One turning vector, and how many ticks it has turned
The counts run from 0 to 541.
-.18 -.51 -.28 -.12  .07  .26 -.12 -.01  .03  .19 -.11  .17  .02  .09  .33 -.03 -.13 -.35  .35 -.23  .06 -.01  .00  .02  .05 -.09  .07 -.19  .01  .10 -.25 -.02  .47 -.02  .00 -.04  .10  .03 -.14 -.14 -.05 -.06  .04 -.09  .13 -.22  .19 -.17  .13  .09 -.17 -.20  .13 -.04  .20  .28  .06  .17  .30  .09 -.01  .05 -.19  .18  .06  .00 -.23  .23 -.20  .04  .25 | 345
-.24 -.57 -.27 -.12  .07  .16 -.14  .08  .04  .26 -.04  .04 -.02  .05  .24  .00 -.16 -.28  .34 -.14  .09  .02 -.16  .09  .07 -.08  .30 -.11  .06  .19 -.23 -.06  .38 -.07 -.06 -.08  .14  .01 -.25  .02  .00  .07  .08 -.04  .10 -.29  .09 -.21 -.02  .31 -.03  .00  .03 -.12  .19  .36  .02  .17  .43  .09  .08 -.07 -.09  .16  .12 -.04 -.22  .12 -.09 -.03  .19 | 269
-.08 -.48 -.34 -.19 -.03  .37 -.09  .08 -.08  .02 -.03  .12 -.01  .07  .21 -.01 -.26 -.32  .27 -.21  .13  .05  .17  .11  .09 -.24  .16 -.23 -.04  .07 -.14  .05  .31 -.01  .06 -.15  .03  .21 -.31  .03 -.08  .01  .06 -.05 -.06 -.34  .02 -.23  .07  .09 -.27 -.18  .02  .05  .16  .15 -.01  .13  .40  .13  .29 -.15 -.05  .22  .15  .05  .08  .13 -.03  .13  .19 | 45
-.16 -.53 -.31 -.14 -.09  .36 -.13  .02 -.16  .07 -.06  .05  .00  .00  .50 -.04 -.03 -.28  .22 -.27  .08  .11  .14  .15 -.02 -.09  .07 -.06  .11  .11 -.20 -.04  .43  .09 -.05 -.02  .18  .18 -.18  .12 -.27 -.14  .00  .00 -.09 -.20  .12 -.12 -.06  .16 -.26 -.05  .00 -.15  .11  .27  .07  .10  .35  .10  .17 -.13 -.06  .19  .02  .00 -.09  .11  .00  .11  .16 | 241
-.13 -.46 -.17 -.19  .05  .35 -.29  .07  .08  .11 -.09 -.07 -.09  .01  .29  .05 -.26 -.20  .41 -.11  .12  .01 -.01 -.06  .22 -.04  .26 -.17 -.02  .14 -.18  .07  .25 -.16  .29 -.18  .17  .14 -.20 -.04  .03  .00  .10  .05 -.01 -.30  .11 -.30  .10  .18 -.05  .03  .04  .04  .24  .36  .04  .21  .35  .03 -.04  .03 -.02  .13  .08  .01 -.09  .09 -.09 -.02  .27 | 329
-.08 -.45 -.28 -.20  .04  .26 -.17  .00 -.07  .14 -.11 -.01 -.02 -.09  .37 -.09 -.18 -.29  .45 -.42  .13 -.04  .08 -.02  .06 -.03  .08  .00  .07  .11 -.20  .02  .36 -.05  .10 -.06  .12  .18 -.15  .06 -.20 -.21  .07  .06  .01 -.24  .08 -.25  .04  .18 -.07 -.06  .03 -.09  .13  .38  .03  .29  .25  .08  .09  .01  .04  .22 -.05 -.04 -.17  .18 -.11  .14  .08 | 377
-.08 -.53 -.23 -.23 -.07  .39 -.22  .10 -.12  .04 -.01  .06 -.05  .03  .28  .08 -.13 -.38  .32 -.16  .17 -.02  .16 -.05  .17 -.15  .16 -.24 -.10  .04 -.24  .15  .22 -.09  .08 -.12  .14  .15 -.12 -.08 -.01  .11  .08 -.07 -.02 -.28  .01 -.22  .18 -.03 -.14 -.18  .06 -.01  .13  .21  .10  .18  .34  .21  .21 -.17 -.09  .10  .15  .06  .12  .06 -.05  .13  .33 | 354
-.16 -.57 -.31 -.24 -.01  .20 -.18  .14 -.07  .14 -.05  .07 -.04  .06  .24  .02 -.11 -.39  .32 -.11  .20 -.05 -.08  .00  .20 -.11  .23 -.25 -.07  .07 -.20  .08  .23 -.21  .07 -.06  .22  .01 -.21 -.02  .04  .19  .07 -.09  .08 -.37 -.07 -.15  .08  .23 -.02 -.11 -.02 -.12  .22  .26  .08  .09  .41  .16  .12 -.11 -.15  .07  .17 -.01 -.03  .04  .00  .05  .25 | 276
-.14 -.51 -.31 -.17 -.02  .39 -.10  .09 -.07  .01 -.05  .16  .00  .10  .25  .00 -.22 -.34  .19 -.14  .13  .10  .12  .14  .11 -.24  .18 -.28 -.05  .06 -.11  .02  .33 -.01  .04 -.14  .08  .19 -.30  .00 -.04  .05  .06 -.08 -.05 -.28  .08 -.19  .04  .12 -.30 -.12  .00  .06  .17  .14 -.01  .08  .42  .11  .24 -.14 -.08  .21  .17  .07  .06  .11  .00  .06  .25 | 419
-.12 -.51 -.20 -.21 -.06  .34 -.24  .09 -.05  .11 -.01 -.21 -.10 -.06  .28  .11 -.17 -.16  .41 -.21  .09  .04  .03 -.04  .12 -.03  .29 -.07  .03  .22 -.26  .11  .20 -.07  .10 -.17  .19  .10 -.14  .11 -.07  .03  .13  .09 -.06 -.27  .09 -.29  .08  .18 -.02  .04  .07 -.04  .13  .42  .05  .30  .39  .06  .12 -.10  .08  .14  .09  .00 -.03  .03 -.09  .05  .23 | 6
-.03 -.50 -.37 -.21  .02  .29 -.25  .03 -.05  .02  .01 -.09 -.08  .13  .36  .01 -.16 -.13  .41 -.08  .08  .00  .04  .05  .21  .00  .17 -.15  .04  .14 -.22  .12  .17 -.11  .28 -.18  .14  .16 -.30  .13 -.08 -.03  .01  .02 -.02 -.41 -.02 -.21  .00  .19 -.11 -.10  .06  .01  .22  .30  .09  .06  .40  .00  .02 -.01 -.06  .08  .13  .02 -.10  .06  .04  .01  .24 | 323
-.20 -.49 -.13 -.15 -.05  .54 -.14  .05 -.01  .09 -.18  .15 -.03 -.02  .42  .04 -.09 -.34  .21 -.25  .10  .11  .09 -.01  .02 -.09  .09 -.27 -.01  .06 -.11 -.03  .39 -.02  .09 -.06  .24  .11 -.09 -.05 -.12 -.07  .10 -.03 -.05 -.16  .28 -.15  .13  .09 -.26  .03  .03 -.05  .21  .25  .03  .16  .31  .10  .02 -.03 -.09  .22  .04  .01 -.03  .12 -.22  .03  .28 | 34
-.19 -.52 -.29 -.23  .04  .30 -.13  .09 -.11  .18 -.17  .16 -.01 -.01  .28  .00 -.09 -.44  .34 -.35  .20  .02  .03 -.07  .16 -.13  .12 -.30 -.13  .05 -.18  .06  .27 -.13  .00 -.03  .21  .02 -.11 -.13  .04  .05  .17 -.09  .09 -.18  .12 -.18  .20  .09 -.08 -.13  .00 -.08  .19  .28 -.01  .22  .26  .15  .11 -.02 -.11  .17  .09  .00 -.04  .12 -.20  .11  .19 | 30
-.15 -.49 -.23 -.23 -.06  .44 -.18  .14 -.11  .01 -.09  .10 -.04 -.04  .26  .04 -.21 -.38  .23 -.25  .19  .09  .16  .04  .18 -.24  .19 -.28 -.09  .02 -.08  .09  .27 -.07  .10 -.10  .16  .21 -.21 -.03 -.01  .02  .12 -.06 -.11 -.21  .08 -.19  .12  .08 -.21 -.05 -.05  .00  .15  .19 -.02  .19  .34  .13  .24 -.14  .01  .19  .12  .07  .16  .04 -.03  .13  .24 | 232
-.12 -.50 -.21 -.22 -.08  .34 -.21  .05 -.14  .04 -.08  .09 -.02 -.08  .49 -.05 -.10 -.40  .27 -.28  .18 -.03  .11  .04 -.01 -.08  .06 -.02  .09  .02 -.16  .00  .39 -.04  .07  .02  .20  .23 -.13  .10 -.28 -.15 -.04  .00 -.05 -.24  .00 -.14 -.01  .12 -.14 -.05 -.05 -.18  .12  .29  .11  .13  .32  .19  .17 -.15 -.07  .15 -.01 -.02 -.03  .12  .02  .14  .20 | 428
-.16 -.58 -.44 -.21 -.02  .22 -.18  .05 -.19  .16 -.03 -.15 -.02  .04  .30  .04 -.01 -.19  .42 -.29  .08  .08  .02  .04  .23 -.03  .20 -.21 -.03  .19 -.27  .14  .16 -.05 -.06 -.08  .26 -.03 -.19  .05  .04  .06  .16 -.02  .05 -.20  .14 -.16  .08  .19 -.05 -.11  .08 -.09  .13  .39 -.04  .19  .32  .03  .13  .02  .01  .10  .10 -.02 -.10  .02 -.11  .08  .12 | 11
-.27 -.64 -.36 -.20 -.02  .20 -.14  .11 -.13  .15 -.07  .07  .02  .07  .35  .02  .04 -.34  .23 -.19  .11  .08 -.07  .09  .17 -.09  .20 -.25 -.01  .12 -.23  .03  .29 -.06 -.10  .01  .27 -.03 -.19 -.02  .01  .12  .10 -.14  .09 -.22  .12 -.07  .05  .25 -.10 -.11  .03 -.17  .17  .29  .01  .06  .36  .10  .10 -.07 -.14  .09  .13 -.01 -.10  .03 -.08  .01  .21 | 88
-.12 -.48 -.14 -.18 -.01  .30 -.35  .08  .04  .09 -.04 -.14 -.13 -.08  .34  .04 -.26 -.22  .36 -.11  .11  .01 -.01  .01  .18 -.05  .29 -.02  .08  .16 -.19  .08  .30 -.10  .22 -.18  .15  .23 -.19  .05 -.08 -.03  .05  .07 -.11 -.30  .05 -.29 -.01  .20 -.03  .08  .00 -.02  .14  .40  .06  .23  .37  .05  .08 -.10  .06  .12  .06  .04 -.04  .05  .00  .02  .28 | 129
-.16 -.49 -.24 -.18  .07  .09 -.29  .06 -.01  .16 -.07 -.07 -.05 -.11  .29 -.10 -.27 -.31  .44 -.26  .16 -.02 -.05  .02  .22 -.08  .25  .03  .05  .16 -.21  .08  .38 -.11  .05 -.11  .09  .18 -.17 -.03 -.04 -.07  .08  .00  .03 -.26  .02 -.28 -.01  .20  .01 -.04 -.01 -.09  .09  .44  .01  .26  .31  .07  .16 -.01  .04  .11  .01  .03 -.14  .12 -.01  .11  .17 | 127
-.12 -.52 -.26 -.20 -.02  .23 -.32  .02 -.12  .10 -.02 -.12 -.06 -.10  .48 -.03 -.04 -.23  .42 -.29  .11 -.02  .02 -.02  .13  .05  .11  .03  .09  .14 -.30  .10  .31 -.05  .08 -.03  .22  .14 -.07  .07 -.18 -.12  .04  .04  .01 -.23  .09 -.17  .03  .15 -.01 -.03  .06 -.16  .09  .48  .09  .21  .27  .07  .05 -.03  .00  .07 -.02 -.02 -.15  .07 -.03  .13  .19 | 506
-.05 -.55 -.47 -.23  .02  .18 -.14  .00 -.20  .17 -.01 -.06  .03  .07  .34 -.05 -.04 -.21  .47 -.31  .11 -.05  .02  .02  .07  .02  .08 -.09  .04  .15 -.31  .06  .22 -.05  .04 -.07  .17  .02 -.21  .14 -.12 -.03  .04 -.01  .08 -.33  .01 -.18  .02  .25 -.06 -.15  .07 -.12  .18  .36  .07  .15  .32  .08  .09  .00 -.07  .14  .07 -.07 -.21  .12 -.08  .12  .06 | 197
-.26 -.57 -.22 -.14 -.08  .33 -.10  .10 -.09  .17 -.05  .06 -.02 -.02  .29  .11 -.06 -.40  .22 -.24  .12  .06  .04  .06 -.01 -.15  .21 -.19 -.03  .14 -.24 -.03  .39  .05 -.18 -.03  .17  .04 -.08 -.05 -.05  .12  .15 -.07  .01 -.14  .19 -.17  .12  .11 -.17 -.06  .07 -.10  .11  .28  .03  .23  .37  .16  .25 -.18 -.07  .19  .09  .01 -.03  .09 -.16  .09  .25 | 37
-.19 -.58 -.32 -.17 -.09  .41 -.10  .04 -.16  .06 -.10  .17  .02  .08  .49  .00  .04 -.34  .18 -.23  .10  .10  .12  .09  .02 -.11  .05 -.28  .04  .05 -.18  .01  .36  .04 -.05  .02  .26  .07 -.17  .03 -.17 -.04  .03 -.12 -.01 -.21  .15 -.04  .04  .14 -.29 -.10  .02 -.13  .16  .20  .06  .02  .34  .12  .12 -.09 -.17  .15  .08  .00 -.03  .09 -.06  .06  .24 | 415
-.23 -.53 -.12 -.13 -.04  .33 -.23  .12  .02  .17 -.05  .03 -.07 -.02  .27  .13 -.12 -.37  .27 -.14  .09  .04  .02  .01  .11 -.14  .26 -.18 -.04  .13 -.25  .08  .41 -.01 -.06 -.11  .16  .07 -.05 -.17  .02  .11  .14 -.07  .02 -.17  .21 -.23  .16  .04 -.15 -.08  .11 -.02  .13  .33  .04  .27  .36  .14  .14 -.12 -.10  .12  .10  .07 -.03  .08 -.16  .05  .38 | 160
-.04 -.48 -.38 -.24  .03  .31 -.27 -.01 -.08  .04 -.04 -.04 -.05  .10  .44 -.06 -.14 -.15  .45 -.16  .09 -.01  .05  .02  .21  .01  .10 -.15  .05  .10 -.21  .11  .22 -.11  .31 -.12  .18  .14 -.28  .09 -.11 -.12 -.03  .02  .00 -.39  .02 -.20  .00  .22 -.09 -.12  .04 -.03  .25  .34  .08  .05  .33  .02 -.06  .08 -.11  .08  .06 -.02 -.15  .09  .01  .03  .20 | 324
-.25 -.53 -.20 -.11 -.04  .25 -.28  .03 -.04  .12 -.07  .08  .00 -.10  .46 -.05 -.09 -.40  .22 -.25  .09  .08  .04  .08  .12 -.12  .12 -.03  .07  .09 -.21  .06  .52  .05 -.12  .00  .15  .20 -.06 -.14 -.12 -.11  .05 -.10 -.01 -.09  .22 -.15  .05  .06 -.19 -.11  .06 -.09  .06  .38  .03  .21  .29  .14  .17 -.04 -.03  .11 -.02  .07 -.12  .10 -.06  .10  .27 | 487
-.17 -.57 -.25 -.23 -.07  .25 -.26  .14 -.13  .12 -.03 -.15 -.09 -.10  .28  .05 -.12 -.26  .33 -.19  .16  .07 -.04  .03  .16 -.05  .33 -.08  .04  .16 -.21  .05  .19 -.10  .06 -.10  .26  .12 -.20  .13 -.06  .08  .10  .05 -.06 -.26  .03 -.21 -.01  .28  .02  .10 -.04 -.15  .13  .38  .02  .20  .40  .09  .18 -.15  .09  .11  .10 -.02  .00 -.02  .04  .05  .19 | 257
-.16 -.50 -.12 -.17  .00  .36 -.19  .02  .02  .09 -.12  .24 -.01  .01  .45 -.03 -.11 -.45  .21 -.16  .14 -.05  .01  .00 -.04 -.10  .10 -.13  .08  .03 -.16 -.07  .48 -.07  .10  .04  .19  .16 -.13 -.02 -.18 -.06 -.05 -.05 -.01 -.30  .05 -.12  .03  .13 -.15 -.09 -.01 -.15  .20  .24  .15  .08  .34  .17  .03 -.09 -.22  .14  .03 -.02 -.13  .17 -.04  .05  .33 | 99
-.19 -.51 -.31 -.15  .04  .35 -.20  .08  .02  .07 -.12  .00 -.04  .07  .33 -.01 -.20 -.14  .26 -.13  .08  .18 -.05  .13  .20 -.09  .25 -.23  .03  .15 -.08  .00  .26 -.08  .16 -.15  .20  .10 -.36  .08 -.01 -.03  .08 -.01 -.04 -.27  .18 -.20 -.01  .33 -.19  .05 -.04  .01  .25  .28 -.06  .06  .42 -.04  .00  .05  .00  .18  .12 -.01 -.11  .06 -.03 -.07  .19 | 265
-.18 -.54 -.34 -.16  .02  .16 -.14  .04 -.08  .19 -.05 -.01  .01  .02  .38 -.06 -.05 -.24  .36 -.29  .09  .06 -.05  .10  .01 -.01  .21  .00  .14  .20 -.24 -.05  .38  .00 -.08 -.02  .16  .06 -.23  .15 -.18 -.09  .04  .01  .03 -.27  .09 -.18 -.07  .33 -.08  .00  .01 -.18  .15  .40  .01  .19  .38  .06  .11 -.06 -.02  .19  .02 -.06 -.23  .14 -.05  .06  .07 | 68
-.10 -.50 -.29 -.24  .05  .32 -.20  .09 -.01  .10 -.06  .03 -.06  .08  .19  .05 -.20 -.31  .39 -.14  .16 -.06  .01 -.08  .23 -.08  .21 -.30 -.12  .10 -.22  .12  .19 -.18  .17 -.15  .16  .04 -.19 -.07  .09  .13  .12 -.04  .08 -.34  .03 -.24  .20  .11 -.06 -.14  .07  .04  .23  .26  .07  .18  .34  .10  .08 -.02 -.13  .14  .19  .01 -.01  .10 -.13  .06  .30 | 528
